[[-17  -1   9   0 -25   8 -20   8   4  -1]
 [-17  -9  25  16 -36   4 -32  35   8  30]
 [-15   3  26  23 -30   9 -32  45  17  37]
 [-14   3   7  -1 -24   6 -19   6   3  -1]
 [-21  -7  16   8 -37   0 -30  18   8  12]
 [-21  -9  17  10 -38  -1 -31  22   8  17]
 [-15  -2  27  23 -34   9 -31  44  17  37]
 [-16  -6  27  19 -36   6 -32  39  11  32]]
:
[[ -1   9   0 -25   8 -20   8   4  -1 -17]
 [ -9  25  16 -36   4 -32  35   8  30 -17]
 [  3  26  23 -30   9 -32  45  17  37 -15]
 [  3   7  -1 -24   6 -19   6   3  -1 -14]
 [ -7  16   8 -37   0 -30  18   8  12 -21]
 [ -9  17  10 -38  -1 -31  22   8  17 -21]
 [ -2  27  23 -34   9 -31  44  17  37 -15]
 [ -6  27  19 -36   6 -32  39  11  32 -16]]

[[ 25 -10 -28]
 [ 39 -45 -46]
 [-28  17 -11]
 [ 27 -23 -47]]
:
[[-10 -28  25]
 [-45 -46  39]
 [ 17 -11 -28]
 [-23 -47  27]]

[[ -6  14 -14  22  -8 -19]
 [  2  11 -11  15  -5 -23]
 [-51  24 -36   4  11  -6]
 [ 36  -6  16   7   0 -13]]
:
[[ 14 -14  22  -8 -19  -6]
 [ 11 -11  15  -5 -23   2]
 [ 24 -36   4  11  -6 -51]
 [ -6  16   7   0 -13  36]]

[[ -7  -2   4  44   9  -2 -11  -5   4  22   8   4]
 [ 34  -6  -2  15   9 -17 -10 -13  14   0  -2   7]
 [ -8 -16 -14 -15 -13  26  18  25  -2 -22  -5 -12]]
:
[[ -2   4  44   9  -2 -11  -5   4  22   8   4  -7]
 [ -6  -2  15   9 -17 -10 -13  14   0  -2   7  34]
 [-16 -14 -15 -13  26  18  25  -2 -22  -5 -12  -8]]

[[16 35 18 12]
 [10 23 21 13]
 [ 8 20 24 14]
 [12 20 17 14]
 [11 25 19 17]
 [18 33 18 13]
 [11 18 19 16]
 [ 8 22 24 18]
 [15 28 19 11]
 [22 45 18 13]]
:
[[35 18 12 16]
 [23 21 13 10]
 [20 24 14  8]
 [20 17 14 12]
 [25 19 17 11]
 [33 18 13 18]
 [18 19 16 11]
 [22 24 18  8]
 [28 19 11 15]
 [45 18 13 22]]

[[ 34  15  52  -6  42 -38 -52 -21 -47 -46  25  32  35]
 [-42  23 -42  31 -39  17  16  49  34  60  27  43  61]
 [ -5   9  23   9  36  22  28   8 -40  36  34  28   9]
 [-54  18  41 -11   5  25   2  -7 -40  10  -4  11  13]]
:
[[ 15  52  -6  42 -38 -52 -21 -47 -46  25  32  35  34]
 [ 23 -42  31 -39  17  16  49  34  60  27  43  61 -42]
 [  9  23   9  36  22  28   8 -40  36  34  28   9  -5]
 [ 18  41 -11   5  25   2  -7 -40  10  -4  11  13 -54]]

[[  3 -29  15   4  19  26   8 -38  16  20  -5 -26 -38   9  14]
 [-60 -36 -11 -29 -16  35 -42 -40 -23  -3 -47 -35 -28 -13  -4]]
:
[[-29  15   4  19  26   8 -38  16  20  -5 -26 -38   9  14   3]
 [-36 -11 -29 -16  35 -42 -40 -23  -3 -47 -35 -28 -13  -4 -60]]
